In the data rows, the value 128 means zero.
Here are some points:
[126 162 131 142 123 160 135 149 130 117  49 223  93 117 153 129 120 159  82 108 151 138 114 161  63 125]
[136 124 141 161 145 130 134  96 128 142 172 107 141 111 114 149 139 108 160 133  90 125 137 142 160 124]
[ 85 139 131 124 149 176 106 146 173 142  51 210 148 130 114 139 140 205 125 125 156 167  77 121  76 134]
[118 137 155 156 122  77 108 135 120 121 133 104 132 127 129 135 101  99  86 151 107 123 154 147 122 116]
[100 147 149 153 157 165 125 130 127  93  35 199 137 102 137 110 209 138 103  93 132 148 105 151  75 143]
[126 113  98  94 138 142 136 110 150 126 164 106 132 137 142 133 145 127 141 128 151 122 121 117 120 144]
[137 150 144 110 114 144 123 160 155 143  71 180 120 144 100 150 125 154  97 132 173 128  99 120  89 125]
[150 137 121 116 121 102 155 131 115 145 145 130  96 144 114 153  96 118 102 136 141 115 158 108 118 126]
[150 136 105 124 130 111 123 116  72 132 184  91 124 163 142 130 112 103 106 131 101 107 155 103 165 137]
[133 154 109 147 149 126 132 102  94 106 135 117  92 135 150 115 135  88  96 128  85 102 146 103 137 141]
[ 81 104  99 122 156 153 124  92 115 110 132 101 150  95 131 109 147 137 175 130 115 131  99 115 144 152]
[142  95 129 125 123 101 115 124 121 139 202  63 148 105 124 117 129  95 154 156  90 110 163 131 175 106]
[ 92 130  89 145 192 164 125 123  95 107 114 145 144  79 130  61 159  81 140  92  94 108 101 140 140 185]
[132 141 122 134 152 128 134  97  48 108 130 128  94 119 123 128 129  86  92 139 101 101 148 126 124 176]
[128 120 120 160 148 137 142 124 120 137 136 109 151 107 132 104 140 103 146 116 110 102 133 139 195 139]
[178 107 151  76  88  77  95 158 189 188 153 100  59 182 120 191 105 149 131 164 174 156 159  90 133  89]
[ 96 110 110 149 144 129 124  98  94 110 155 137 128 107 119  89 151 109 142 115  78 114 138 135 132 161]
[113 133 179 123 119 165 124 152 181 130  76 172 149 120 101 158 123 154 117 100 167 133  93 142  96 112]
[145 155 117 155 156 164 140 111  68 110 117 134 100 131 123 114 139  99 103 112  99 100 146 148 129 152]
12 more points follow, each with its number after it:
[ 80 141 132 157 167 204 141  95  96  79  75 157 137  86 132  99 162 115 129 100 105 133  93 153 106 159] 0
[113 126 116 126 142 136 117 116 128 155 144 109 158  95 140  99 142 135 160 146 105 151 120 136 142 136] 1
[172 136 123 143 126  57 143 123  58 119 212  70 107 149 142 143 124  61 114 156  94  95 171  89 165 132] 2
[109  96 149  89 121 125 130 131 167 123 137 114 143  99 118 127 114 137 132 133 131 138 118 134 133 113] 3
[102 111 130 104 128 129 118 140 147 137 111 184 157 112 126 119 135 156 145 122 134 113 121 135 135 141] 4
[127  77 103 137 140 129 130 111 142 134 163 103 124 126 131 123 148 142 161 118 116 124 133 110 150 138] 5
[ 78 115  91 105 150 163 116  93 139 139 168 116 137 116 126  98 157 158 177 145 130 130  97 119 174 152] 6
[ 81 139 159 138 148 183 123 139 170 110  21 181 166  80 107 119 137 168 106  85 138 152  67 188  77 155] 7
[119 157 127  91 113 142 130 167 145 113  88 166 112 147 136 159 103 165 101 112 169 146 122  95  85 121] 8
[106 153 161 155 128 174 119 139 116  88  50 208 139 119 133 108 131 144  94  72 156 133  90 186  68  67] 9
[133 184 140 109 125 112 125 125 123 149 151  77 128 136 117 135 134 126 147 140 139 135 141 108 151 120] 10
[125 132 134 154 142 129 136 101  74  92 150 119 136 112 149  90 147  93 123 105  80 135 123 123 123 152] 11
Which three of these numbered points are nearest to each point below, looking only along the 4 directions in which the first points spread most? Their numbers follow each, nearest first.
[114 117 143 123 110 131 133 138 136 128 119 133 122 117 120 135 127 137 126 129 128 123 107 140 125 116] > 4 3 10
[104 164 107 163 141 155 119 140 114  73  53 190 140 112 148  97 119 123  63  97 137 135 107 163  71 159] > 9 0 7
[114 129  73 173 157 110 129  80 111  94 115 125 136 116 150 105 164 102 128 110  81 105 125 141 136 151] > 11 1 0
[176 165 137 132 101  62 136 124  64 133 201  76  81 157 143 149 131  60  87 156  95  80 205 101 147 112] > 2 10 11
[123 110 120 142 132 150 167 141 137 136 131 136 149 120 132 131 144  95 138 117  95 104 108 127 144 122] > 1 4 5
[165 173 140 165 122  81 165 139  57 113 161 122 142 136 143 124  77  52  57 152  83  80 182 116 150 132] > 2 11 10
[114 117 173 126 136 122 121 101 114 121 145 102 142 135 136  97 149 113 151 114 139 126 126 150 143 144] > 1 5 3
Here are 12 other points, each followed by its number:
[116 144 102 134 144 166 156 142 104 104  85 208 105 125 150 122 132 124 116 100 120 128  60 113 115 155] 0
[121 101 124 199 127 132 124 110 123 132 156 154 136 117 102 115 147 129 177 132 117 121 112 145 150 145] 1
[110 151 139 137 135 156 143 159 146 111  65 170 133 121 132 137 129 164 105 103 147 143  91 160  87 135] 2
[156 143 174 112 103 103 108 191 176 159  85 141 122 182 115 170  93 163  82 118 188 157 169 133  81  83] 3
[170 138 153 127 109  80 118 135 128 146 157  86 103 163 122 146 109 104  99 137 110 124 185 147 140  95] 4
[124 107  95 121 139 109 123  95 126 136 149 109 124 135 116 128 154 131 161 125 108 122 130 115 169 127] 5
[ 91 125 157 144 160 152  82 158 134  89 100 151 146 117 145  75 146 139 112 102 126 125  58 172 107 146] 6
[148 105 138 127 108 122 125 130 171 149 105 108 138 163 124 151 122 132 136 143 145 146 140 140 120  97] 7
[179 135 137 120  71  66 136 129 122 161 190  89 132 165 114 156 103 105 130 145 142 118 160  84 149 101] 8
[108 159 115 131 133 151 151 158  99 108  64 191 117 135 132 149 127 125 146 112 134 128 106 140  99 152] 9
[142 109 150 124 137 112 131 104 133 118 183 105 134 111 122 119 117 101 130 135 103  55 148 161 152 100] 10
[104 122 123 167 133 145 204  97 103 105 110 123 141 111 137  96 157 127 173 136  99  95 120 139  96 154] 11
The same question for these:
[164 107 135 122 112  99 135 123 121 175 183  34 113 146 138 140 110 120 135 159 121 121 152 131 155  95] > 8 4 10
[ 93 160 127 147 157 173 111 158 151  94  39 186 139 131 129 114 123 158 105 105 135 140  99 174  51 146] > 2 9 6
[146 118 148 127 106 130 121 142 154 152 129 108 128 129  93 124 105 112 110 140 153 133 147 134 111  99] > 7 4 10
[113 150 145 143 123 156 120 174 166 123  86 170 155 125 132 167 111 165 117 122 201 163 109 157 100  89] > 2 7 3
[132 167 138 134 108 146 132 156 148 111  46 166 108 137 140 147  89 131 110 108 167 159 130 165  81 113] > 2 9 3
[ 88 160 129 149 142 155 119 147 136  90  81 200 131 112 152 112 128 129  95 102 137 139  92 178 101 156] > 9 2 6
[155 107 134 168 110  91 153  97 122 143 192  78 144 125 130 117 134 126 140 152  98 114 162 120 161 106] > 10 5 4
